Rotation paths and how fast each direction turns (deg/step)
Each turn is a multiple of 5 degrees from 10 to 175, or 0.
Each row of a path follows its step; steps can be skipped.

step 0: [ 15.1  -9.3  18.5  17.2  -1.1  37.0 -11.6 -10.0   3.5   2.0 -17.7 -22.8
  40.0 -14.6  13.5   9.3 -22.4  -9.8 -34.6  -3.8 -13.8 -18.2  20.4 -19.7
  23.7  -2.9 -14.0  49.0  20.4  16.0  35.6  18.1  -1.7  -5.9 -21.9  20.2
 -12.5  -9.7  11.8  49.5  38.8 -11.7]
step 1: [  8.6 -28.6 -24.1 -35.8  30.0  -1.6  -1.0 -10.7 -13.0  18.8  43.7  -0.6
  -8.8 -14.6 -32.8 -16.7  -8.4   3.8  -6.4  -1.8  -2.4  29.4 -26.7 -38.3
   4.3  12.0 -23.1   5.4 -51.0   3.6  -0.9   9.9   8.7  10.6 -15.9   6.3
  18.4 -28.8 -28.7  47.8  -2.9   5.6]
step 2: [-19.8  20.4  17.2  21.5 -19.7  13.1  25.1  -2.0  19.1  -8.9  27.7 -28.5
  -7.7   0.1  35.7  -7.0  -7.8 -44.0   0.6  10.9 -53.8   8.8  -0.3 -15.7
 -24.8 -15.2   8.1   9.0 -37.6  23.4  -4.4 -21.8 -22.6  35.1 -10.9   3.3
  23.5  14.6  19.0  15.3 -17.2 -27.5]
step 3: [-12.3 -35.3  17.8  40.0  25.2   0.9  -6.4   5.9   3.1  37.9   6.7  15.2
 -27.5  12.8   9.5  11.4 -13.3 -35.9 -38.7  10.5 -23.4 -18.2 -31.5  -2.0
   8.4  35.2 -39.9   2.9   5.6  -5.9  31.7  -6.8  20.3 -16.9 -24.3 -14.7
 -31.4 -20.2   5.2 -10.3   7.7 -20.4]
step 4: [-18.1 -20.8  30.0  11.7 -15.1 -23.0  21.3   7.5  19.3   0.0  31.5  -8.9
  36.9 -24.0 -21.4  13.2  -3.1 -29.9  22.9  -1.5  18.5  19.6  -5.0 -31.6
  31.9 -11.1 -10.1  38.8  22.1   8.2 -19.6 -28.4  -9.0 -25.6  -7.8   9.6
   0.4 -28.9 -22.2  45.8   4.6   7.0]
step 5: [-22.0 -46.9  -6.6  -8.7  14.1  34.8   6.4  31.8  18.2   2.8  12.4  -1.7
 -29.0  -1.5 -13.5  -1.2  37.0   3.2 -22.0  41.6 -24.8   4.2  18.2 -24.0
  -8.6  -8.6  -7.3  -5.3 -20.3  -2.1   9.0   7.4 -17.0  -3.8  -5.6   9.3
  19.7  51.8 -10.1  47.6  22.2 -12.8]
step 6: [  2.2  41.2 -17.0  25.5  42.1  10.3 -11.4  -9.1  24.6  21.2  29.8 -32.5
   5.1  -6.0 -15.6  -2.6  -6.6 -10.5  -0.2  -5.9 -53.7 -20.9  30.9 -13.9
  20.4  -6.8 -19.8  24.3 -20.8  20.5  -1.4  10.0  -9.5 -27.3 -32.2 -20.4
 -24.1 -15.3  14.2   5.2 -29.6  -7.3]
step 7: [ -7.7 -23.0   7.5  18.8 -23.6  21.0  -6.2   5.6 -17.1 -26.9   6.4  13.1
 -17.6  -7.0  18.9 -20.0 -58.3 -15.0 -16.3   6.3   8.7  19.0 -16.3 -27.1
   3.5  -3.4 -24.2  25.1 -41.0   1.8 -14.7 -18.7  15.1 -18.0 -51.6  12.8
 -29.3  -3.1  -3.2  13.9  32.8  21.2]
step 8: [ 13.5 -21.9  44.5 -20.0  33.3   6.6 -23.1 -30.4  -1.7  25.3  17.6  -8.2
   7.3 -17.6 -15.7  17.4 -15.8 -51.6   4.4  -0.9  -3.5  -4.9  -8.9 -33.8
 -18.6 -15.4 -16.0 -11.7   6.7  21.6  18.7 -23.1 -28.7   0.6 -11.2  39.1
  29.1  26.3 -16.2  23.1 -14.7 -18.5]
step 9: [ 10.9   7.7  -0.8  52.2  28.4   1.8  57.9  20.9  20.3  22.4  19.7   6.2
  -4.1  -3.9   2.8  -6.0  25.9 -11.5 -30.5  -2.9 -17.4 -10.9 -14.1 -19.0
 -13.6  31.0  -7.3  32.6 -42.9  34.2  -6.5   0.3  15.6 -11.9  23.8   7.6
  10.9  11.7 -21.2  15.7  16.0   2.7]
step 10: [-32.3 -24.9 -15.5  14.7 -23.2  16.0  -6.7  -9.3  47.3  23.1  51.6  -8.0
  21.8  -4.6  -7.7   0.8  -1.7 -19.1  13.9  -7.2  -9.8 -12.0   5.7  14.5
   2.2  19.8 -23.4 -10.0  -8.7  -8.7 -14.1 -22.4  -9.0 -11.0 -67.3 -12.4
  12.9 -11.8  18.2  -4.1  36.8 -13.2]
[ -3.1  -2.2   0.0  -4.4   5.7  -7.7  -2.4  -9.1  11.1 -12.8  -8.4  14.7
  -7.1  -8.7   4.3   1.6  -5.3   9.1  -0.8   7.7   5.5  -5.0  -5.1  -2.0
   6.3  18.1  -6.0  -2.3 -11.6  -5.8  -3.6   2.5  -3.5  -6.0   0.5  -7.3
   3.8   4.2  -4.1   4.6  -5.9 -14.8]
175
[ 12.8   2.1 -14.2  -4.2  -7.9  -0.7  -0.9   2.4   0.7   6.0  13.2   8.0
 -13.1   2.6  -5.0  -7.7   4.4  -6.7  -1.8   6.1   6.3  -0.2  -8.0  -8.4
   3.2  -6.4  -7.3  -4.2   2.2 -11.0   2.3   5.7  13.8  -0.4   3.2   5.0
  -9.5   8.5  -3.0  -5.9   7.3 -12.9]
170
[  1.9  -2.5 -12.7  -1.0   1.0 -10.0  -1.8   1.5   8.1  -4.2  -0.5  13.1
   6.2  10.0   3.7   9.7  -9.1  -4.1  -2.1 -13.3   2.3  -4.6  -2.6   6.5
   0.5  -9.7  -9.3   5.4   0.5   3.2  -4.5   9.8   6.5  -5.8  -7.4  -6.8
   2.5 -16.1   0.4   6.8  14.3   6.7]
115
[-11.7   1.1  -7.3   2.7  -8.3  -4.1  -5.5   5.6  -6.8 -14.0  13.1   1.9
   1.8  -1.7  -2.8   4.5 -10.8  -0.6   8.5  10.2  -2.9   8.5   4.6  13.1
  -6.5  -0.6   3.9   3.8  -4.3  -9.7  -6.4 -11.2  -2.1   3.3  -1.9  12.2
  11.0   3.3  -6.5  -1.7  11.2  -5.1]
130
[  8.9  14.0   4.3   5.8  -4.0  -3.0   5.7  -6.1   8.3  -8.2  12.7  -9.4
   3.4  -9.1   4.9   1.0 -11.9  -1.4   6.6 -11.2   0.9  -6.9   6.4  -4.9
  -5.9  -1.6  -0.7  -2.0  17.1 -11.1   0.5   1.1  -2.4  -0.2   4.7  -6.7
   1.5   6.6   6.0  14.4  -2.8  -5.2]
170

step 0: [-55.2  -3.1   4.2 -33.5  23.2  22.3  22.4 -36.9  35.7 -26.9 -27.0  24.3
 -11.4 -39.6  16.1  -6.6  17.6  -9.9   2.2  19.2  -3.0   5.8  14.4 -19.0
   9.6 -21.1  37.0 -28.5 -25.3  35.4  -6.1   9.6 -42.9 -59.0  17.8  25.0
  -9.1   6.4 -13.3  13.7  21.7  25.1]
step 1: [-18.4  -0.2 -12.5 -43.4  21.5 -24.4  31.6 -19.1  12.0 -12.6 -44.6  40.3
 -18.8 -10.1 -47.0  17.9  23.2 -16.6  -7.1 -11.9 -55.7  -7.2 -17.0   0.6
 -10.0  41.3 -29.0 -13.5 -17.1  -4.9  25.8  15.4  34.2 -27.9  -2.4  32.7
  -5.7 -16.6 -22.8  11.4   7.0  50.3]
step 2: [-30.2  -6.5  29.4 -21.0  44.1   9.0  39.0 -46.6  13.4 -29.0 -17.8  -1.7
  30.6 -22.4 -22.7   3.5  -5.6 -12.4  26.0  -5.5 -30.1 -30.9  17.6  -5.7
  14.9 -17.7 -12.7  45.1 -48.7   9.1 -41.0  53.7 -20.0   7.6   0.5  21.2
  15.6   5.1 -30.7 -10.9   2.6  18.5]
step 3: [ -0.5 -41.0 -17.7  -6.1 -23.5  22.4  19.5   9.0  -6.2 -19.1 -38.3  16.7
   1.0 -25.2 -20.7  -3.6  18.9   8.6  -7.8 -19.5 -48.7 -63.4 -32.4  -4.7
  31.6  -6.6 -34.6  18.8  -4.3 -19.7  21.4  22.3  20.2 -21.5  10.1 -33.0
  36.7  16.6 -56.0  -6.9   8.7  24.9]
step 4: [ 21.4 -23.5  54.4 -20.5 -16.2 -17.6   9.4  -2.4 -22.8 -36.4  33.0 -12.6
  14.8 -45.6   0.4 -14.0 -14.0 -25.0 -15.9 -10.4 -14.1 -23.0  37.5   2.4
  59.5 -22.7   7.3  -5.9 -23.6 -11.3  -6.9  34.3  -8.4   9.6  -4.3  11.2
  16.1   6.8 -53.2  35.4  31.0  32.6]
step 5: [  0.6 -16.0 -30.7  -5.4 -33.2 -13.5   8.6  38.9   0.6   3.7 -29.8  43.2
  16.8 -32.8   7.0 -28.5 -40.5   5.2 -19.4  23.4  14.4 -65.2 -10.5 -33.4
  34.1  -4.1   4.1   4.9  -4.2 -34.6   9.5  12.6   0.1 -17.3 -21.8  16.4
 -15.2 -46.2 -40.5   9.0  33.3  19.4]
step 6: [ -7.4  10.6  -0.5 -50.2 -21.5  -1.8  12.4  -0.7  14.9 -37.0   2.2   5.4
  24.0  13.4  29.2 -38.7  19.7  -8.0 -27.2  13.4  -0.8   4.7  17.7   1.0
  55.7  -2.5  20.0   5.9 -58.9 -49.8  20.8  -0.9 -18.1   2.7 -17.8  39.7
 -43.6  35.3 -11.2  17.4  33.9  13.1]
step 7: [-16.7  -0.4  -8.0 -32.7 -10.4  37.9 -27.9   7.5   8.6  -8.7 -51.3  10.9
  39.8  18.1 -43.3 -13.6   4.8  -0.3 -15.6  -2.7  29.7  -7.7 -16.5 -53.4
  26.1   3.1 -36.9 -31.6  -9.6   2.2  -2.2  20.2   2.2  -6.6 -23.1  13.5
 -63.5 -22.5 -16.5   9.2  19.6  46.6]
step 8: [  7.0  44.4  -6.1 -12.0  22.7  -9.6 -12.1   9.3  20.4 -23.2 -36.5 -31.9
  -3.3  17.5 -16.2 -14.5  24.9 -19.8  26.0 -28.9  15.3  18.4  -6.4 -28.1
  23.2 -20.6  14.4  19.7 -89.0 -22.3   0.4  15.7   9.6 -25.1 -46.0  -0.2
   6.4  19.3 -24.2  15.0   4.5  37.8]
step 9: [  0.2 -18.6  24.4  -7.6 -13.7  40.6 -28.5  14.5   2.9 -36.2 -75.0 -41.1
  25.3  -0.7 -32.3 -37.4 -21.3  11.6  19.1 -22.0 -38.8  11.1   3.4 -34.9
  -1.0  -0.1  10.6   9.7  -8.6   0.2  27.8  38.4  30.7 -21.6  -3.7   3.2
 -17.2 -30.7 -30.4   3.4 -21.3  -9.2]
step 10: [  5.2   7.4  38.5   8.6  -7.9 -19.4  -5.3  18.5 -28.5  -3.6 -14.5   2.8
 -18.0  15.8  36.0 -36.9  22.6  15.7  27.5  -6.3 -33.0 -18.0  25.0 -67.0
   8.6  -7.2  25.4   7.5 -47.4  32.4  11.4  12.9  -9.3 -25.9  -4.2  -8.7
   7.0  24.7 -48.6  29.3 -33.5  37.8]
[ -0.6  -1.6  -5.2   2.7  -6.5  -8.8   9.9  -0.4  -8.0  -6.0   2.6  -6.5
   8.8  -9.8   7.3  -0.9  -8.0   4.1 -15.5   1.7   7.7 -13.9 -11.2   9.8
   3.9  -5.0  -6.0 -11.4  -5.7  -4.7  -3.6   5.7   5.7  17.3  -5.4  -4.1
  -3.1   6.9   3.3  -4.8   1.7   1.6]
35
[  8.7  -5.6  -4.8  -0.7  -5.0   2.8   7.5   2.1   9.9   3.3  -1.8   7.5
  15.7   2.4   9.6  -9.6  -4.0  -5.8   6.5   4.2 -14.3   0.4   5.4  -9.2
  -8.9   5.8   0.9   7.7 -10.2   1.1   1.5  -5.2   3.0  18.2  10.4   1.0
  -1.2  -0.6   8.8  -8.6  -3.6   5.6]
95
[  9.9  -1.2 -10.4   3.2   6.4  -4.3  -2.5  -3.5   4.6  -1.0   2.2   0.1
  -0.8  18.8  -8.0 -10.7  -7.7   3.5  -4.2   4.9  -4.3  -2.5 -11.7  -3.2
  -2.3  14.1   2.5 -13.7   9.5  -5.8   7.0  11.9  -9.6   0.3   1.0   0.6
  12.6   0.5  -8.2  -4.1   0.4   4.4]
175
[ 13.3   7.7   0.8   5.6  -0.7 -14.9   4.1   1.0  -9.7   0.6   3.5   8.5
  -8.5   6.1  13.1  11.6  10.0  -2.5   0.8  -9.5  -4.1  10.6  -6.7  -3.3
   9.0   8.4  -3.8   4.2 -10.1  -6.3   5.8   3.0   9.2  -4.1   1.8   4.5
  -1.3   7.9  -4.2 -10.6   6.0  -1.5]
160
[-14.3   4.9  -6.8  -0.2  -8.6  -4.6  -1.9   7.4  -3.4   9.1  11.2  14.4
  -6.3   0.9  13.0 -14.9  -8.1  -1.7 -10.9  -1.1  -3.0   1.8   7.5   5.6
   2.4   1.2  11.2  -4.7   2.7  11.1   4.8   1.4  -1.3  -1.7   4.3   5.5
  -6.4  -6.0  -4.0   4.4  12.2  -3.1]
60
[  6.6   1.3  17.8 -14.7  -5.7  11.6  -0.6   4.8   1.8  -0.2  10.8   1.0
  -3.3 -10.8  -6.0  -7.8   1.6  10.8  -5.9  -6.0  -4.8   9.3 -10.2  10.4
  -8.9  14.4   2.2   0.8   0.0  -8.7   2.6   7.4   5.9   0.8   3.1   0.6
  -5.5   2.3   5.4   5.2  -1.4   3.9]
135

step 0: [  7.3  15.8  22.9 -33.6  10.1  -1.2 -12.5  -0.6   7.2 -25.8  28.3  39.1
 -16.6 -21.2  14.8 -36.6  -8.4  18.0   1.7  15.7  18.2  -1.2 -15.3   9.9
 -52.8  -9.0  25.2 -30.1   4.7  45.2 -56.2  18.3 -11.3  21.2  30.1  38.3
  -9.0  -7.9   5.3   8.3  18.4  -5.1]
step 1: [-12.0  12.7 -34.0  -8.3   7.3 -21.3 -17.9  13.5  -2.2 -29.5 -33.1  30.3
 -44.2  -2.1 -32.7 -38.0   6.3   4.4  -4.3  28.1   7.1  18.8 -23.5  22.4
 -21.0   0.9  41.3  -2.4   8.3  32.1 -38.9  -5.9  -5.9 -14.2  -1.4  49.9
  33.3 -22.6  -6.0  12.3 -14.6  20.8]
step 2: [-22.1   5.4   4.3 -23.8   1.2  16.8  -5.3  51.5  10.3  14.6 -54.9  18.3
 -19.8   9.7   9.2 -28.7 -10.6 -17.4 -21.7   9.2  -1.4 -11.5 -18.9  28.0
   7.3   1.1  41.9 -23.1  20.1  53.7   7.7 -28.9  43.9 -23.3  -0.9  18.1
  20.4 -14.0  24.9   7.4   4.0  -0.1]
step 3: [-35.3   2.3  53.4  -5.1  23.9   7.2  -3.5  40.1   0.4  23.3  -8.2  40.1
  -1.2 -33.3  -0.2  -6.5  -2.3 -56.4  -7.5 -10.2  14.4  19.7 -36.3  -3.5
   0.4 -30.4   5.9  -3.5  -1.0  48.8 -12.9  -9.1   8.8  -5.8 -47.0  20.0
  -9.9 -14.5  19.2  -9.1  10.6 -10.3]
step 4: [-26.0  13.7  14.7  17.3  40.0   4.7 -15.2  30.3 -28.0 -40.0  -7.6  11.1
 -33.8 -31.8  26.9  23.8  16.6 -20.0  -8.7  -1.5  23.4  41.1 -11.0  -4.5
  14.5   0.3  25.5  30.8  36.5  35.6  -0.7  -7.1   4.7   2.9 -24.7  13.7
 -19.0 -20.2 -35.3 -37.7   6.1 -10.5]
step 5: [-14.3  19.0   8.0 -13.3  12.9  -8.3 -39.5   9.0   8.2 -41.8  14.9  29.3
  -9.1  -9.9  51.8 -18.5  -5.7  12.4 -22.8  17.1  31.3  -2.9 -31.6  10.0
  12.6  33.0 -17.0   3.2  34.5  46.8   5.1 -15.1  23.8  29.1  25.5  -8.8
 -33.6 -19.6  -3.3 -27.2  21.8  -7.2]
step 6: [  2.5  23.8 -22.3   4.1  -0.9 -38.5 -38.4   1.3  39.1 -23.3  33.6  65.7
 -10.0  -0.9 -14.4 -36.7   7.9  -8.4 -28.5 -11.2  25.2  23.0 -27.6 -17.9
  15.6  17.9 -15.7  15.7  -2.2  35.2  -8.8 -12.5  -2.5  20.8  -1.2  20.6
  19.6 -22.1  25.0 -24.2 -13.4  10.5]
step 7: [ 20.8  22.4 -16.4  22.3 -11.6  -3.0  16.1  31.1  12.6 -14.7  13.0  20.2
 -48.9  26.8  25.7 -24.8  13.6   1.1 -36.3 -28.3  17.7  23.7  -5.7 -16.1
  18.0  18.2  44.9  16.9   4.2  20.5   1.9  -6.1  48.1  -8.6 -10.6   8.9
  41.5  -5.3  38.8 -23.2 -19.0  10.8]
step 8: [ -6.9  15.6  47.2  -1.5 -23.4  12.5  24.0  33.6   7.9 -18.4  38.0  26.9
 -32.0  -5.6  44.3 -26.5 -18.7 -10.7 -20.8  14.6   7.0  -8.6 -27.9  13.5
  -4.7   4.6  23.0   1.8 -10.1  -9.4 -18.4   3.9  28.5 -10.3 -43.4  -9.7
  -6.8  -2.7  68.4 -12.8  -1.1  -7.1]
step 9: [-14.9  11.9  17.9 -24.0  12.2   1.3  -5.0  37.5  12.0 -46.0  34.3  42.6
 -27.7 -10.8  13.6  17.8  -7.3   1.3  13.5  19.9  -0.6  17.3  10.6  13.7
   7.2 -16.1  35.6  13.1  10.3 -20.2 -13.6  15.9 -41.5  -1.8 -56.1  12.3
   3.7 -45.1  23.1 -26.5 -20.0  -4.2]
step 10: [  8.6  -0.9   6.9 -54.4  35.8   7.3   0.3  18.7  11.8 -48.8 -12.9  22.8
 -20.1  37.9  47.4  -1.2  -3.8  26.1  21.1  -0.1  29.2   5.7  18.1  -5.4
   4.7  15.0  37.7 -29.2  47.2   9.5  -7.1  12.9  -7.0  10.6  -7.0  18.3
  -4.3 -32.3  12.1 -18.8  18.1  18.3]
[  4.4   8.4   0.4 -12.5  -6.7  -0.7   6.0   5.1   1.0   6.4  -3.7  -1.4
   5.9  -1.7  10.6  -8.7   0.4   7.5   2.3   7.0  -5.6   2.2   3.4  -5.4
  -0.9  -1.5  -6.0   4.9  -5.6  13.4   9.1  16.2   9.1  -2.2   0.1   3.5
 -21.6   4.1   4.6   3.1   0.6  12.3]
135
[ -4.0  -4.1  -9.4  -3.5  -9.0  12.4  -3.2  10.6  -6.4 -15.0   4.5   1.3
  11.3  -3.6  10.3  -3.9   1.0  -8.6  10.5 -10.4   0.1   6.1   1.5   2.4
  -4.4  -3.6   4.2  -7.4 -11.0  -0.6  -0.6   1.2  -3.1   2.6 -11.3 -12.7
  -6.6   0.7 -13.6  -4.3   4.3  -5.7]
70
[ 16.5 -11.6   5.1  -8.8  -9.1  -5.6  10.0   0.0  14.5  -4.1   4.6   0.0
  -8.9   9.3   1.2   5.9  -2.4  -7.6  -0.6   2.6 -10.9  10.8  -7.8  -2.3
   2.0  11.5   5.9   1.7   3.9  -7.8   4.5   4.8 -13.2   2.8  -1.4  -9.9
  -2.1   1.8   1.4  -1.9   8.1   3.9]
25
[ -0.8   7.7 -12.3   3.9   1.1  -5.1  -3.5   0.7  -1.0  -8.8  -2.5   5.8
  -0.2 -14.2 -16.6  -1.1   2.8  -6.8  -1.1   6.0  -6.9   8.7   9.2  -7.9
   6.7   1.4   7.3  11.2  -2.6  -6.6   8.5   3.5 -12.7  -8.2  -9.2  12.9
  -2.0   7.4  -3.4  -2.8  -7.6   3.2]
135
[ -7.6  -2.6   8.1   1.7  -0.5  -3.0  -9.9  -1.9   5.4  12.7   1.3  -5.7
   1.9  -6.3   5.6 -14.9   9.3  -8.4 -10.8   6.5   7.4  14.8  -2.6  15.6
  -5.6   5.0   6.5   5.5   2.1   9.9   9.9   6.3  -3.7  -0.7   1.5  -2.4
   9.3   2.1 -10.7  -1.3   1.4  -2.9]
20
[ 2.2  8.4 22.4  0.0 -1.4 11.7 -7.9  4.4 -1.5  5.3  5.9 -5.7 -5.3 -6.5
  0.1 17.9 -2.5 -6.0 12.9  0.1  4.1 -6.1  1.6  4.1 -3.1 -7.9  4.4 13.4
  4.9 -1.8  5.9 -2.1  0.5 -7.3 -9.8 -5.7 -1.9  5.8  3.1 -5.6 -0.8  6.4]
70
[  5.1  -8.8   4.2   5.8  -0.2   3.6   0.5   3.6   4.1  -1.8  -1.8  16.4
   2.9 -11.7   1.8  -8.6 -17.7  -6.8  -6.8   5.2  10.3  -9.7   6.7  -2.6
  -1.4  -7.3  -4.6   2.9  -5.2  -5.6   4.8   3.0  -5.3 -10.9  15.1  -4.7
  -0.6   0.6   3.8   0.8  15.4  -2.6]
130
[ -0.7   0.3  -5.7  10.1 -11.1  -9.8  -4.2  -1.4  -6.2   1.4  13.9   6.4
  -5.1  -7.0   0.4   3.6   4.4  15.4  -0.2  -3.1  -5.5  -1.1   1.5 -11.9
 -18.2   6.6  -1.2  -0.2  -0.2  10.3   8.3  -2.6  -0.2  -1.0   3.3 -12.1
   6.2   8.3   7.9 -11.3   1.1  -4.2]
45
